Small tables with named rows and columns. After each table, cells are looked up by row and column.

furu =
           mup  ruturi   fotu  gaduka  mabota  puleru
vuzivan  -5452   -1749  -1724    -215   -6809    4874
nir        409     387    576    3489     841    3560
keliru   -3341    5298   2977   -2268    1081    2899
kuriko    1838    1724   1257    2770    2698    1765
vog       3419    -173    940    2398    1296     615
lof        892    1684   2183    -847     -63    1011
mik       -826    3378   2280    -285    1323    2212
fifum    -5376   -1299  -1261    -253   -6567    4824
rut       1132    1457   1588     775    1117    1362
fonuti    1802    1540   1429    2080    1967    1538
sem       8146    5272   5458    1887    8989   -1931
paku         8    1684   3299   -5331   -3275    -282
nitibub   4196    3179   2840    2282    5224     731

ruturi of lof: 1684
mup of sem: 8146
mup of vuzivan: -5452
gaduka of fonuti: 2080
mup of kuriko: 1838
mabota of fonuti: 1967
gaduka of sem: 1887
puleru of vog: 615
gaduka of mik: -285
mup of fifum: -5376
fotu of paku: 3299
gaduka of lof: -847
fotu of keliru: 2977
mup of nitibub: 4196
mabota of paku: -3275
ruturi of vog: -173
puleru of fifum: 4824

num
|  | nokirem | tilo | zaseba | nupaz | rufani | salun | binupag | fita | lanasu |
|---|---|---|---|---|---|---|---|---|---|
| zoduned | 0.522 | 0.541 | 0.576 | 0.488 | 0.558 | 0.631 | 0.534 | 0.575 | 0.543 |
| bul | 0.491 | 0.527 | 0.555 | 0.328 | 0.592 | 0.673 | 0.566 | 0.585 | 0.441 |
| bonin | 0.551 | 0.660 | 0.500 | 0.636 | 0.584 | 0.496 | 0.634 | 0.575 | 0.528 |
| tubi | 0.627 | 0.483 | 0.634 | 0.689 | 0.493 | 0.493 | 0.476 | 0.521 | 0.691 |
| vem | 0.362 | 0.829 | 0.348 | 0.306 | 0.782 | 0.768 | 0.876 | 0.676 | 0.199 |
| pife | 0.577 | 0.439 | 0.643 | 0.486 | 0.519 | 0.607 | 0.454 | 0.547 | 0.605 |

rufani of pife is 0.519
binupag of vem is 0.876
rufani of vem is 0.782
nupaz of vem is 0.306
lanasu of zoduned is 0.543
rufani of bonin is 0.584
salun of tubi is 0.493
fita of tubi is 0.521
nokirem of zoduned is 0.522
binupag of bul is 0.566
rufani of tubi is 0.493
fita of bonin is 0.575
rufani of zoduned is 0.558
lanasu of bonin is 0.528
zaseba of bul is 0.555
fita of pife is 0.547
nupaz of bonin is 0.636
binupag of tubi is 0.476
binupag of zoduned is 0.534
lanasu of vem is 0.199

depot =
|  | megazi | risagi | fum | sisiv | penasu | gapapas | gab | zas |
|---|---|---|---|---|---|---|---|---|
| rokila | 72 | 174 | 122 | 122 | 40 | 54 | 153 | 67 |
| fituz | 193 | 84 | 136 | 136 | 189 | 90 | 90 | 178 |
| vetu | 45 | 83 | 101 | 155 | 118 | 76 | 138 | 48 |
| desin | 133 | 118 | 129 | 87 | 166 | 125 | 119 | 162 |
| vebaku | 31 | 146 | 58 | 141 | 121 | 105 | 141 | 69 |

gab of fituz = 90
megazi of vebaku = 31
fum of rokila = 122
gab of desin = 119
zas of vetu = 48
megazi of fituz = 193
gab of rokila = 153
penasu of vetu = 118
zas of rokila = 67
sisiv of vebaku = 141
zas of fituz = 178
sisiv of vetu = 155
gab of vebaku = 141
gapapas of fituz = 90
risagi of vetu = 83
penasu of desin = 166
megazi of rokila = 72
zas of vebaku = 69
Which row has the largest zas? fituz

kotep:
columns: roz, dubodo, figetib, zag, fona, volesa, kugazub
nog: [182, 370, 206, 304, 500, 557, 400]
zalibi: [736, 587, 621, 721, 601, 408, 244]
nonu: [352, 383, 898, 253, 709, 630, 443]
lal: [496, 732, 545, 670, 519, 828, 262]
tubo: [802, 405, 127, 91, 391, 658, 290]
fazaru: [785, 504, 743, 439, 109, 479, 427]
kagizu: [454, 630, 547, 662, 481, 32, 569]
pubo: [528, 383, 471, 467, 437, 141, 370]

volesa of tubo = 658
dubodo of tubo = 405
volesa of lal = 828
dubodo of fazaru = 504
dubodo of zalibi = 587
roz of pubo = 528
roz of nonu = 352
volesa of kagizu = 32
dubodo of nonu = 383
kugazub of fazaru = 427
volesa of nonu = 630
figetib of tubo = 127
zag of tubo = 91
kugazub of nog = 400
fona of kagizu = 481
volesa of nog = 557
figetib of nonu = 898
kugazub of lal = 262
roz of tubo = 802

nogur:
         zun  buv  rizira  disasa  lezave  betiz  rulef  naveri
det      -22  -22      63       9     -27    -51    -50       1
tasuzo    17  -76     -38      -1     -10     18     26      43
fevof    -60   54     -31      12      11     31    -23     -36
vus      -36    9     -16      33      18     44     35     -63
guvanet  -29  -15     -66       2      -2     70     -8     -14
zud       31    8     -24       5      29    -22     82      18
kam       32  -20     -10     -29     -14    -47    -13      75
runofu   -12  -22     -25     -13      48     17     63      45
dimi      -5   15       5     -25      37    -46     30      69

kam, buv -> -20
zud, betiz -> -22
dimi, buv -> 15
dimi, naveri -> 69
dimi, disasa -> -25
guvanet, rizira -> -66
det, buv -> -22
kam, disasa -> -29
guvanet, betiz -> 70
guvanet, rulef -> -8
fevof, buv -> 54
tasuzo, betiz -> 18
guvanet, naveri -> -14
det, lezave -> -27
guvanet, zun -> -29
dimi, zun -> -5
fevof, naveri -> -36
kam, lezave -> -14
zud, zun -> 31

